Each path is a new rotation, seen through one point. The rows after it are directions, each followed by how far the rotation turns it, in degrees each step (0 if it stays put).
Each turn is a multiple of 5 degrees from 10 to 175, or 0.
Each row of a path follows its step; steps can be skipped.
Rotation 1:
step 1: [  5  23 -29 -14 -23   1  16   4  23   6   8 -11 -42 -32 -17  -8   8 -14
 -15  21  27 -20 -20  -4 -15  18 -34   4  27 -14   5   1 -23 -23  23  19
  -5  19 -20  -4  -8 -66 -46  30  12   2  -9  23   7   4  -5 -49   7   6
  -8  -2  -2  -4  19 -10  10]
step 3: [-19  -7 -24  -4 -23 -23   0 -13  29   9  12   7  -8 -18   4  27  -6 -19
 -23  16  19  12 -10  14   7  20  22  39  14  -4 -30 -31  13  13   9  24
 -14 -40  22   7  29 -38 -24 -10   5  17 -11   0  -4  10  -3 -11 -39  -8
  29  45  34  -6  14  15  34]
step 4: [ -4   0 -37  -5 -18  -7  23  -3   4  12 -11  -9 -49 -36  12   0   4  -1
 -14  21  66 -22  -9  -8   7  17   0   9  -4  -9 -26 -16 -22  -7   3  13
  -3  16  26   9  24 -12 -61  22  -6   9 -34 -10  -2  -7  -1   9  -9  22
 -15   1  24 -29  28 -11  11]
step 5: [ 24   3 -53   2   2 -26  -6   3  23  24 -14 -28  -9 -14 -11  33   5   1
  -2  37   6  -7 -22  -8 -10  33   6   3 -30  15 -15  -2  13  16  32  31
  -3  12  42  -1  -3   8 -42  35  16   6  33  -5  17  23  -2  -5 -12   9
 -25   3 -26  16  23 -30  17]
step 6: [-33  -4 -44  33  15 -38 -43 -11  46 -15   7  15   2   3  20  26   1 -16
 -24  25   2  -3 -26  18 -13  -2 -13  -9  -1   5  -1 -18  -3  24  26   8
   7 -30  39  -8   1 -44 -29  -2  -1   5   6  13   3  27 -28  11 -10  12
   2  17  14   0  35   6  15]
step 7: [ -7 -19   3  27   0  -4 -20   7   5 -35  12  19 -17 -36  14  46   0  -6
  -7  17  49 -50 -28 -29  18   8  -7  19  23  13 -23  15 -11  16  -7  17
  14  -9  20  16  15 -27 -32  38   9 -22 -10  12  -9 -14 -14  11   7  35
   0  20   2 -20  21  -4   7]
step 8: [ 33   9   9 -15 -25 -30 -20  -9  -1  -7   5 -15   5 -27 -12  33   6   8
 -22   0  24 -10 -32 -59   8  36  17  -5 -29   2   8  19  19  17  10   5
   3 -15  45   4  -1 -27 -39  27 -17  -7   4   1  36   1  -5   8  -6 -21
 -39  13 -15 -12  14 -12  18]
step 10: [  1 -16 -14  -3   2 -11 -19  21  10  -2  16  14 -26  -2  25  26 -14   7
 -28  -6  33 -33 -24   7  12  -6 -47  61  10  39  -3   4  -5  19  -8  14
 -18 -16 -11 -31 -16 -31 -52  18 -10 -16  -7  17  13  -7   4 -18  16   9
   1  -5 -29 -16  15 -11   6]
step 11: [ 29  26  -9 -22 -10  -5  24 -18  28 -29   4   9 -19  -6 -14  12  13  -2
 -13 -24  10 -48 -44 -25  -9  26  -5  -2   8  -1  -5 -13  15  11 -16  25
  -3 -38  19 -16  -2 -56 -38  -6   1  -7  18   7  27 -16  16 -15  -4 -11
  -4  22 -43   9   0 -17  19]
[  2   0  -1  -3  -2   1   0   5  -5  -1  -4   6   0   7   1   4   4   4
   6   1  -4   7 -12  -3   3   6   3   3   2   1   1  -7  11   2  -4   7
  12   8   9  -6   2   1   2   0  -8   5   4   8   3   2  11   2  -2  -7
  -8   5  -3  10  -6  -5  -4]
125
[  0  -5  -4 -10   0   2   6  -2   1  12  -6   1   0   1  -2   1  -6   2
   6  -1  10  11  -2   1   4  -1  -7   6 -13  -3  -1   2   7   7  -8  -3
  -7  -6   3   0   0  14  -8  -5   0   0 -11   2   4  -2  -2   1  -4  -2
   0  -7   4  -3  -2  -4   2]
70
[  0   2   3   8   1  -1   6  -5  -3   4   6   0  -4 -10  -1   0  -6   2
  -2  10   3   3  -7   6  -7   1   2  -2   5   1   5  -7   3  -3  13   4
  -9   2   1   1   6   5   8   0   9   6  -4   5   1  -4   6   1  -4  -4
   1  -4  14   6   8 -10  -3]
25
[ -2  -3  -9   7   0  -1  -2   3   2  -2   6  -3   3  -1   4  -2   7  -2
   4   5  -3   2   0   8  -4  12   5  -5  -3  -1 -12  -4   1  -6 -10  -1
  -3   9   5   3   8   7  -7  -7  11   7  -4  -4  -7   6   3  11   0   3
  -2  -2  -5  -3   1   8   6]
35
[ -2  -4   1   2   4  -8   0   2  -6  -1   0  -5  -8   5   6   0   1   4
 -10  -2   6   5  -2  -7   2  -3  -3  -4   0   3   4  -9  -2  -4   3 -16
  -4  -3   3 -11  -4  -1   1  -5 -11  11   2  -4  -2   0   3   9   5  -4
  -9  -8   2  -6   6   5   2]
175
[  4   8   5  -2   0  -3  -6   0   6   2  -1  -8   1   6  -1  -5  -3   7
   2  -6  -1   4  -5  -5   1   5   4  -5   2  -3   6  -5   1   3   1   7
   5 -13  -9  -7  -1   6  -7   3   9  -8   4  -1  -9   9  10   7  -6  -3
   6   4   3  -6   8   1   1]
130
Rotation 2:
step 0: [  3  -8  -6  30  23   2 -16  23   8   6  11 -29   8  26  -9 -35 -22 -12
   4  -6  -5  11 -41  15 -36  13  -1   0  11  41  13  35  20   2  16   3
   3 -12  17 -46  15  33 -35 -20  -3  15  -7   3  -5  -3  -8  -1 -33 -36
  41  21   7 -27 -15  -1 -32]
step 2: [ 13  50   1 -27  33   9   5  -7 -14 -27  19 -20  27  28  26  10 -22 -14
  29  -2   8 -18  16  -5 -45  26  -3  -3  37   5 -14  12 -16  -7  -9   3
 -30 -38   7 -14  -5  11   9  22  -4  16  -1   0 -15  31  -6 -14 -14  -9
   6 -34  15 -59  -4  16   0]
step 3: [ 15  17  16   7  14  20 -23 -34 -22 -40  19 -39 -14  12   5 -27  25  -2
  33  14  -3   5   4   2   5 -34  20  16  -3   2   2 -18  26  10  17  24
 -12  -3  11 -35 -40  -9 -21   6  10   8  48  -7  26  34  12  13  23 -13
  37  23  21   1  -1   7 -20]
step 4: [  8  44  18   5  47  -4 -24   7  -2 -10   6 -17   0 -33 -13  14  -5  12
 -15  -7  -3  25  26   1  11  -1  -8 -28  23  10  12   3 -30   3  34   9
 -37  22 -16  -4  25  17 -11   0 -11  -8  17  -7   4  30 -55   5 -22   7
  23  44 -18 -31 -12  22   0]
step 5: [ 14  22 -19 -11  55  13  -4 -27   4   7  -3  -7 -14 -31  16  12 -16   7
  15 -10  13 -27 -29 -10 -16 -24  26 -26 -24  13 -10  -9 -30 -18   1  45
   0   8  37 -39  -1 -23  -3   2  -3  18  -7  14  -3  11   7  28 -25 -16
  16  -7   4  18  29  43  25]
step 7: [-23  -7  -5  11  23  37   2  -6  -8 -21  22 -19 -16  -2  -5 -16  -4  44
  13   5  29 -37  -5  76   3 -19  16 -18  -7   2 -27 -13 -15 -20  43 -41
 -21  16  21 -10   0  -8  14   6  10 -12   9   6  -9  -7 -38 -15  -8   8
   9   5  19   0  11  20 -11]
step 8: [-45  14 -29 -23 -15  -5 -29  13  -3   2  -9  17 -26 -29   6  11 -32  39
   6  10  13 -17   6  20 -21 -28  17 -20  29  13   0  17 -24  30 -14  24
  10   4 -14  -5  -8  40  -9   9  31  31   6 -14   2 -11   2   7  -3 -22
  45  31  33  -8  -5  11   1]
step 9: [ 21   3 -20 -21  -2  -8  -6   5   9  11  30  28  -4  -6  -2  10 -20  17
  13   0 -18  19 -35  29   9 -22  30 -10 -19 -40 -18   6 -23  20  37 -11
 -13 -17   6  16 -38   3 -18  18  10  25 -18  32 -26  40 -26 -23  41  -4
  21  -7 -21  -6   4  31  18]
step 10: [ 18   7 -28 -16  -7  -3 -33 -34 -22  -8 -14   0   5   1  29  44  12  32
  24  -2 -19 -15 -26  37  -4 -11 -14 -36  46 -41  20  -8  15 -24 -10  -1
  -8   0  -3 -11  11  13  23  29 -30   0  27  13 -16 -23 -10 -15  23  -2
   9   2  29   7 -25  10   9]
[  0  -3  -1   5   0   2  -3   9  -6  -7  -5  -4  -9   0  -4   0  -1  -2
   4   8   3   1  -5   4   7  -6  -6   3   4   5   5  -8   6   0   2  -7
   5   7   9  -4   3   2   3   3  -8  -2   1   5   9  -5  -7  -2  -4   8
   6   9  -2  -4  -6  -8 -15]
100
[ -7   4  -7   0   0   4  13  -3   8  10   4  -3  -7 -10  -7   2   8   0
   0  -2  10   5   3   5   6   7   4  -6  -2   9   7   5   9  -2  -1   3
   4   6   2  -2   2  -8  -1   2   8  -6  -6   3  -3  -3   1  -3  -9   4
  -1   2   1   2   8   5  -3]
45
Rotation 3:
step 2: [  9  28  28  14 -34  -1   8 -16  33 -27  -4   9 -11 -37   7 -18  -4 -14
   2  10 -34   7   1 -19   7  45  18 -10  15  -2  18  26 -18  11  19 -11
 -16 -20 -20 -13  11  -3   3 -27  14  25  17  -3  33  12   2 -22 -36 -11
  -1 -19 -22 -43  32  18   7]
step 4: [  8  25  44 -11 -21  17 -41   1  37  -3  -9 -10   7  -3  -1  21   0  -3
  -3   8 -14  -8 -19 -12  31  29   8  -5 -13  32  28 -15  -7  19  19   8
  -8 -12 -48  13  17  -5 -13   1   3  -5 -11  -7  28   5  -3 -48  -1 -41
  -6   9  31 -29 -12  15   7]
step 5: [  2  11  16 -12 -21   6  28 -12   6 -19 -19 -11 -58  -7  22  -7 -21  40
  13   5 -16 -26   2 -29  14  25  26  -2   4 -16 -17   4   1 -26 -18   3
 -38 -26 -23  20 -30   5  -3  20  11  -8   1  20  21  21   6 -35  -7 -37
  11 -22  15 -22   2  -2   0]
step 6: [-15  -8  14 -35 -21  22  -7 -23  16 -15   1 -10 -15 -14   5   4  20   9
 -33  10   4   9   3  -1  32  21  10 -14 -22   1 -38  -1 -30   7  14  25
  28  -1 -39 -40  -6   7 -29 -15 -20  -2   2  17  35  21  11 -34  -2 -34
 -10 -16  39  20  20   0  -7]
step 7: [  9  10   7 -23 -13 -15   9   1   5   1 -35 -15 -21   5 -28  -9  31  -3
  24  13 -19 -34  -6 -40  29  29 -26   8 -29  27 -26 -18 -13  25 -27  21
 -19 -14 -29  19   5  18 -10  -1 -18   9   6  13  27  -2  24   6   6 -36
  21 -28   5 -19   2 -18  17]
step 8: [ 22  18 -30 -33   6  -2  22 -14 -21   3  24   9 -23 -21   3 -10  38  15
  -6  17  -2 -22   5 -34  33  33   9 -28   2  -4  19   4 -42  23   0  -7
  -1 -18   1 -34  -2  -6 -12   2  40 -21  -5  -4  20  24   3 -26 -11 -38
 -13 -20  22  -2   9 -11   9]
step 9: [  8   8  23 -16 -17 -16   0 -40  11 -21 -25  -6 -37 -26 -28 -20  11  -3
 -29  56 -31  -1 -14 -33   3  14  10  23   8   3 -11  17 -19  29  -5  10
 -16  -7  -7 -41  26   4 -22  -1 -10   2  23  -5  38   4  19  -1  -7  20
  10 -12 -18 -14  17  -7  -7]
step 10: [ -2 -23 -10 -36  -9  16  27 -31  20  24   2   1 -10 -32 -35  18  10 -13
  11  12 -38  -7  12 -12  51  43 -12 -16  -2  -4  22   6  -3  10 -29  10
 -17   5   4  -3  21   2  -8  -6  10  16  22 -12  27 -27 -20 -13 -31 -16
 -28  -6  23 -12 -24 -11  15]
step 11: [ 17  12  21  19  -4 -11 -23   7  -5 -14  -1   9 -34 -20  11 -11 -15  -8
  -6  23 -22 -20 -39 -34  46  52  13   0  -3   1  49  24  20  26 -10   1
   6  -6 -29 -19  -2 -20  -5 -18  11  10   5 -19  22  -9   5 -34 -18 -12
  13   7   0 -21  21  10   1]
[ -4   6   9  -5   2  -8 -10  -1   1  -1   2  -9   6  -5   2  -1  -7  -4
  -3  -3   5  -1  -9  -7  -3  -1  -2   3  -4  -1   7   0  -2   3   9  -7
   4  -3 -12  -2   1  -3  -5  -7  -9  -7  11  -5  -3   0   6   1   2  -2
  -9  -2 -10  -1   8  -1  -1]
155
[  2   0   2  -7  -1   3  -1  -4   1  -5  12   3  10   2  -5   4  10  -5
   0  -3  -4   6   9  10   4  -3   5  -8   3   2   3   0  -1   2  12   5
   2  -6   4  -1  -1   4   3  -7   7   2   9   2  -4   6  -3  -1  -1 -13
 -12  -1   1  -3  -4   8   0]
175
[  7  -1  -4   4   2   0   9   2   0  -3  -4  -3   4  -1  -2   5   1  -1
   4  -2   2  -2  -9   1   0   9  -3   3  -6   1   5  -6   2  -3  -2  -7
  14  -1   3   7   0   3   8  -1   7  -7  -3  -2  11  -5  10   0   4 -11
  -4  10  -4 -10 -11  -1   2]
115
[ -8  -2  -4   0  -2  -4  -4   3  -3  -1  -8  -3   6   6 -10  -9  -4  -8
  -6   8   4   4   5   5   2  10   0   1   4   2  -6   1   1  -5   9   4
   0 -13  -3   4   5   5   1   0   3 -10   2  -8   3  -3  -3  -8   7   8
   4   0   4   5  -5  -4   8]
130
[ -6  -4   5  -3   5   6   1   6   7   1  -1  -5   6  -6   7   3   8  -8
 -12   5   3  -4  -6   5   0  -8  -2  -1  -6   5   5   2   0  -5  -6   6
  -5  -3   5  -4   1  -6   5  -1  -7   1   4   2   1  -6   5   5   1   1
   5 -10   9  -7 -12  -4   9]
115
[  1   1  -4  -9  -1  -2  -8   6  -7  -1   4   0   6  -9   0  -2   4  10
   1   3   1  -1  -5   4  -1   2  10   4   1  -3 -12 -11  -3  -3  -3   2
   9   3  -3   2   1   9  -8   2   0   6   0  -2 -11   5   3  -1  -5  -2
   7  -8  -3  -7  -8  -7   4]
40
